Questions about the table below.
1) Find the entry just left of the smallest entry.
2) Find the entry just right of 0.35.
3) Find the largest entry.
4) Find the 2nd largest entry.
5) Find the 3rd entry in reading order.
[[-0.52, -0.14, 0.87, -0.10, 0.96, 0.16, -0.43, -0.33, -0.23, 0.87, -0.70], [-0.32, -0.33, 1.79, 0.06, 0.66, 3.30, -1.51, 0.14, -0.98, 1.79, -0.41], [0.63, 0.96, -0.28, -0.27, -0.08, -4.21, 1.81, -1.96, -1.74, -0.28, -0.47], [0.35, -0.62, 0.19, 0.90, -0.03, 0.77, -0.39, 0.63, -0.02, 0.19, -0.41], [0.55, -1.34, 0.28, -2.28, -0.57, 0.93, -1.21, 0.87, 1.56, 0.28, 3.58], [-3.47, -2.75, 1.22, -1.55, -0.62, 1.43, 0.32, -0.05, -0.30, 1.22, 0.25], [1.16, -0.31, 2.64, -2.21, -2.44, -1.57, 0.69, 0.85, -0.23, 2.64, 3.14], [-0.82, 0.41, 1.36, 0.29, 0.53, -0.47, -0.45, 0.10, -0.67, 1.36, -0.81], [-3.39, -1.95, 0.12, -0.72, 0.72, 1.09, -0.19, -4.08, 2.26, 0.12, 1.27], [-3.23, -2.97, 0.88, 2.10, 1.55, 2.25, 1.24, 0.89, 1.14, 0.88, 1.55]]
1) -0.08
2) -0.62
3) 3.58
4) 3.30
5) 0.87

[-0.30  1.30 -0.84 -5.18 -2.39 -2.44 -3.35 -4.22 -2.95 -2.39 -1.68  1.00
 -1.61 -1.78 -2.86]
The first entry from the left is -0.30
The 3rd entry is -0.84
The 1st entry from the right -> -2.86
The entry just right of -0.30: 1.30
The 2nd largest entry: 1.00
The 2nd smallest entry is -4.22
Find the entry just right of 1.00.
-1.61
Find the entry just left of the centre entry.
-3.35
The 2nd entry from the right is -1.78

[[-2.18, -0.48, 4.36, 2.89, 2.60, 1.27, 4.24, 4.22, -5.13, 4.35, 3.05, -2.13, 4.90, 4.04],
 [-3.71, 3.34, 3.55, 3.39, -4.71, 4.25, -0.26, -2.42, 5.18, -3.85, -0.90, -3.42, -0.73, -3.02],
 [2.20, 1.71, 1.20, 4.18, -2.28, -1.11, 3.96, 1.16, -1.13, 1.08, -2.73, 3.44, 0.82, 2.88],
 [4.14, -2.08, 4.72, 0.67, 5.13, 1.47, -3.84, 5.28, 5.37, 5.23, -0.78, 4.70, 1.82, 2.04],
 [2.41, -2.09, -3.15, -3.93, -0.33, 1.27, -3.45, -1.38, -1.95, -0.33, -4.65, 3.14, 0.09, 0.22],
 [2.28, 3.37, -4.29, 4.80, 0.58, -0.93, -1.63, -4.96, 4.50, -4.81, -0.61, 1.14, -3.51, -5.16],
 [-4.10, -0.64, -4.77, -2.14, -5.40, 1.06, 4.41, -4.80, -5.40, -5.05, 3.68, -4.89, -3.75, -3.28],
 [3.67, 0.73, -4.88, 2.55, -1.20, -4.62, -0.83, -5.27, 3.50, -4.89, -4.57, 3.91, -4.82, -4.88],
 [3.07, 1.58, 1.08, 5.03, -2.24, -2.44, 3.71, -1.09, 0.88, -0.31, -3.72, 3.36, 2.58, 1.80]]
Rows and columns are numbered from 1.
Which number is the entry in row 1 and column 1?
Answer: -2.18
The entry in row 1 and column 2 -> -0.48
Which number is the entry in row 2 and column 1?
Answer: -3.71
Which number is the entry in row 3 and column 1?
Answer: 2.20
The entry directly below 4.14 is 2.41
Which number is the entry at row 2, column 2?
Answer: 3.34
The entry directly below -4.80: -5.27
The top entry of the column that holds the largest entry -> -5.13
Which number is the entry in the top-right corner?
Answer: 4.04
Which number is the entry just left of -2.44?
Answer: -2.24
Which number is the entry just right of -4.29?
Answer: 4.80
Which number is the entry in the bottom-right corner?
Answer: 1.80
The entry just left of -3.75 -> -4.89
The entry at row 1, column 3 -> 4.36
The entry directly below 4.18 is 0.67
Which number is the entry directly below 3.67?
Answer: 3.07
Which number is the entry directly below 0.82?
Answer: 1.82
The entry directly above -0.31 -> -4.89
Which number is the entry just left of -3.85?
Answer: 5.18
The entry at row 3, column 2 is 1.71
The entry just right of the largest entry -> 5.23
Which number is the entry directly below -3.85?
Answer: 1.08
Which number is the entry just right of 1.16?
Answer: -1.13
Which number is the entry directly below the largest entry?
Answer: -1.95
The largest entry is 5.37
Which number is the entry directly below -2.13?
Answer: -3.42
Which number is the entry directly above 4.25?
Answer: 1.27
Which number is the entry directly above -4.62?
Answer: 1.06
Which number is the entry just left of the largest entry?
Answer: 5.28

x =
[[ 33  -4  -6 -11  -7 -13 -25  -1   4]
 [ -4  -5 -14   7  -8 -30  10  -7 -13]
 [ 10 -21 -16  -1  -8   4 -20  -1   7]
 [-34  -8  -6 -27 -29 -36  -5 -12  -7]
 [-32 -25 -16  -7 -17 -11 -37 -10 -20]
 [-28  -5 -10  -8 -11 -16 -33  -7 -11]
 [-32  -9 -10  -3  -5 -32  24 -20  -9]
 [ 20   0 -11 -14  -7 -16 -40 -24 -10]]
Rows and columns are numbered from 1.
The bottom-right entry -> -10
The entry in row 3 and column 1 is 10
What is the entry at row 2, column 1?
A: -4
What is the entry in the top-left corner?
A: 33
What is the entry in row 1 and column 2?
A: -4
The entry in row 1 and column 3 is -6
What is the entry in row 3 and column 2?
A: -21
The entry in the top-right corner -> 4
The entry just left of the smallest entry: -16
What is the entry in row 3 and column 3?
A: -16
The entry in the bottom-left corner -> 20
What is the top entry of the column that holds the smallest entry?
A: -25
What is the smallest entry?
A: -40
What is the entry at row 2, column 3?
A: -14
What is the entry just left of -12?
A: -5
The entry in row 2 and column 2 -> -5
The entry just left of -3 -> -10
The entry just right of -3 -> -5
What is the entry just right of the smallest entry?
A: -24

X =
[[ 19  -8 -19  13]
 [ 10   8 -15 -31]
 [  9  17  -5 -10]
 [ -9  25 -12 -32]
 [ 14  13 -17   6]
 [ -4  -8   3 -21]
 [-31 -27 -27  16]
 [ 27  23   6 -32]
 [-21  -5  10  -1]]
Rows and columns are numbered from 1.
The entry in row 1 and column 1 is 19
Which number is the entry just right of 17? -5
Which number is the entry in row 3 and column 1? 9
Which number is the entry in row 2 and column 2? 8
Which number is the entry directly above 9? 10
The entry in row 1 and column 3: -19
Which number is the bottom entry of the column that holds the largest entry? -21
The entry at row 1, column 2: -8
The entry directly above the largest entry: -31
The entry in the bottom-right corner: -1
The entry in the top-right corner: 13
Which number is the entry in row 3 and column 2? 17
Which number is the entry just right of the largest entry? 23
Which number is the entry directly above -10? -31
